In the rows, 128 means zero.
Rotation paths and how fast each direction turns (degrees a step)
Each turn is a multiple of 5 degrees from 10 to 175, or 0.
Each row of a path follows its step; steps can be skipped.
Rotation 1:
step 2: [131 125 134 129 128 132 135 123 127 118 127 122 116 130 121 120 120 115
 126 123 135 125 119 123 130 113 129 115 120 131 125 148 114 133 128 131
 117 136 144 129 127 124 137 136 134 127 119 123 131 133 124 120 134 136
 128 124 126 117 123 127 123 107 125 137 129 136 145 135 117 123 151]
step 3: [123 126 124 132 131 131 123 124 131 138 116 124 132 125 124 129 138 131
 121 120 141 138 124 122 145 131 136 128 139 122 137 131 115 135 133 123
 112 137 127 139 135 128 142 125 130 148 122 134 131 119 125 144 117 123
 131 124 123 124 124 139 117 112 125 142 129 132 118 114 134 118 136]
step 9: [140 137 123 125 134 132 130 121 130 144 124 118 126 133 117 128 143 132
 135 128 145 132 126 123 146 126 126 129 137 124 130 142 112 135 128 132
 105 135 126 138 131 129 135 123 132 138 122 125 126 129 118 129 123 132
 137 127 135 126 126 135 112 110 133 140 126 134 126 122 135 130 143]
step 13: [124 136 123 118 112 130 126 126 126 122 141 119 134 114 117 138 135 132
 132 130 121 136 125 121 136 129 135 121 139 118 135 135 123 134 127 108
 123 136 141 137 116 112 136 135 125 137 139 127 133 115 128 128 117 127
 129 120 121 123 111 127 124 110 123 138 123 123 125 121 120 135 134]
step 14: [124 128 134 132 120 133 127 137 141 128 135 131 121 125 134 133 123 130
 133 123 136 127 138 129 135 133 137 124 128 125 134 136 111 136 124 133
 142 141 128 138 125 139 143 139 130 129 119 131 140 137 121 136 135 120
 136 125 152 116 120 133 115 117 115 129 137 133 134 138 116 136 139]
step 17: [146 141 132 127 129 138 128 123 126 136 126 115 121 132 117 134 133 135
 129 142 126 126 132 138 132 113 126 114 137 123 135 132 113 130 120 132
 139 137 142 137 122 127 138 136 132 122 117 119 116 136 124 120 124 127
 132 131 134 116 123 121 123 118 117 141 125 137 137 127 131 136 143]
step 20: [139 121 139 127 126 132 121 133 136 116 142 133 130 119 131 140 132 116
 137 123 133 131 132 141 133 134 129 117 137 116 131 134 109 138 129 128
 135 145 137 135 133 132 140 133 130 120 133 131 139 131 126 141 128 129
 131 126 136 117 110 126 117 111 119 131 135 134 134 139 125 137 127]
step 21: [113 128 124 128 120 131 131 130 127 130 129 115 123 123 126 128 127 130
 124 132 136 129 122 118 135 117 130 126 124 129 136 137 117 125 138 125
 121 136 142 123 124 122 138 132 134 145 124 124 133 117 128 121 133 128
 129 124 127 119 120 136 126 112 128 133 133 134 136 137 102 130 161]
Speeds:
[123 130 131 131 127 129 125 126 131 126 130 127 129 129 127 131 125 130
 129 129 130 128 129 129 129 127 125 129 127 126 126 130 130 126 132 128
 129 130 129 127 133 130 128 131 128 127 124 129 127 132 127 125 127 130
 125 129 129 128 130 125 130 127 128 129 130 131 129 131 129 128 130]  115
[126 127 127 124 124 126 128 126 127 126 128 128 130 126 129 127 131 129
 127 129 130 128 130 127 131 131 131 126 127 128 129 128 130 132 128 130
 124 127 128 128 131 129 128 131 127 127 127 126 127 127 129 125 127 127
 128 128 126 127 130 131 129 133 128 134 130 130 127 127 129 131 126]  115
[130 129 130 126 128 128 131 127 131 128 129 129 125 125 126 129 128 129
 126 126 128 131 126 130 127 127 126 127 130 129 128 129 125 131 128 124
 131 130 128 127 125 132 128 130 127 126 125 127 129 129 129 129 127 127
 127 127 127 125 128 126 130 134 125 125 130 130 128 130 126 131 125]  115
[129 127 128 126 128 128 131 128 130 128 126 132 129 130 129 127 123 124
 133 126 126 129 129 129 130 129 129 130 128 125 130 125 126 130 131 127
 129 129 128 128 124 127 125 128 130 128 127 128 130 128 126 124 128 128
 126 133 128 128 131 127 128 128 127 131 131 130 131 126 126 126 128]  175
Rotation 2:
step 1: [125 125 125 140 138 135 126 135 128 130 104 142 118 125 119 129 136 119
 142 121 132 139 127 109 118 143 133 132 126 131 132 132 118 128 134 126
 120 124 121 132 141 123 124 133 124 129 126 153 132 123 129 119 138 132
 121 133 137 127 124 128 136 119 134 126 139 116 119 120 139 131 130]
step 6: [132 123 137 127 141 123 132 124 127 128 113 127 135 135 128 142 141 116
 124 132 137 128 112 119 120 130 133 142 113 123 136 118 129 126 144 123
 131 119 119 134 128 126 128 137 116 115 126 146 132 125 144 118 124 122
 127 133 127 133 127 137 147 115 119 135 123 124 113 123 129 129 123]
step 7: [125 133 132 132 139 120 133 133 137 131 124 125 131 137 125 126 137 107
 118 131 142 140 127 135 124 137 133 141 136 130 127 130 129 137 126 134
 123 108 119 128 132 129 133 132 118 129 131 127 126 132 147 115 122 124
 131 139 144 127 136 137 143 125 113 137 123 137 108 121 125 138 124]
step 8: [134 142 115 135 133 113 136 142 132 142 118 141 132 122 122 116 123 124
 117 127 138 140 137 133 121 137 135 135 137 136 122 129 128 134 126 135
 122 123 113 133 144 125 137 137 123 139 133 131 137 126 135 113 124 126
 110 133 139 122 140 126 138 134 123 134 123 131 131 126 134 135 120]
step 12: [145 131 135 136 141 113 145 140 126 134 123 133 122 137 121 118 128 116
 136 115 130 137 123 132 122 123 119 129 124 124 134 139 124 142 114 125
 120 124 116 133 126 120 143 123 118 125 120 132 128 137 134 118 117 130
 130 127 136 126 125 132 127 128 115 134 128 127 117 143 144 131 134]
step 17: [127 114 124 136 132 129 119 133 118 143 107 129 130 136 131 124 132 126
 123 126 134 135 135 117 113 128 120 128 119 118 133 128 135 144 124 139
 131 123 126 126 116 116 132 124 119 128 112 132 129 141 133 125 114 115
 121 121 126 116 137 124 135 118 118 124 131 118 127 140 142 123 144]
step 19: [144 125 121 129 140 124 136 124 128 140 142 128 131 132 122 146 132 119
 138 125 150 150 126 122 127 129 124 136 118 121 123 130 128 129 132 130
 134 127 125 124 144 132 139 139 120 126 144 148 128 136 125 125 121 133
 125 124 135 111 126 138 125 133 122 126 125 125 119 131 127 135 139]
step 23: [154 120 132 133 133 121 117 128 116 135 123 129 142 137 138 127 137 123
 116 122 131 137 138 124 132 138 134 137 130 118 127 125 122 122 126 130
 134 125 120 129 119 134 147 129 110 134 138 136 125 149 131 132 126 133
 129 130 131 139 124 124 118 136 113 131 119 121 126 119 128 130 141]
Speeds:
[129 124 132 129 126 127 125 131 128 127 124 129 126 129 129 129 129 126
 128 128 127 129 129 129 130 127 128 128 126 129 132 129 130 128 127 126
 126 128 127 126 128 132 127 127 128 131 127 127 127 127 126 126 124 125
 130 131 128 126 125 127 130 129 125 126 132 129 126 125 130 125 125]  70
[130 127 129 129 127 126 128 128 127 127 125 126 130 128 128 129 131 132
 128 131 127 127 123 130 129 130 130 130 131 128 129 126 126 128 127 126
 126 124 130 128 126 125 132 131 128 127 127 126 128 130 129 129 127 126
 131 127 125 129 128 130 129 129 125 130 126 129 133 126 127 128 126]  40
[128 133 128 128 128 124 127 133 126 128 129 126 125 128 124 129 129 130
 128 129 124 129 127 127 129 125 127 129 124 126 128 126 128 128 132 126
 128 130 129 130 128 128 129 130 132 128 128 129 130 131 128 128 128 130
 128 132 128 127 129 130 128 130 128 129 127 130 127 130 129 125 129]  110
[127 128 130 131 127 129 128 126 130 124 128 128 126 128 123 128 130 128
 131 128 128 129 127 126 131 131 126 125 127 126 129 130 128 132 126 129
 133 130 127 125 129 127 125 129 126 127 125 130 129 128 132 131 127 128
 128 126 126 124 128 130 130 128 125 130 129 129 128 129 127 129 129]  140
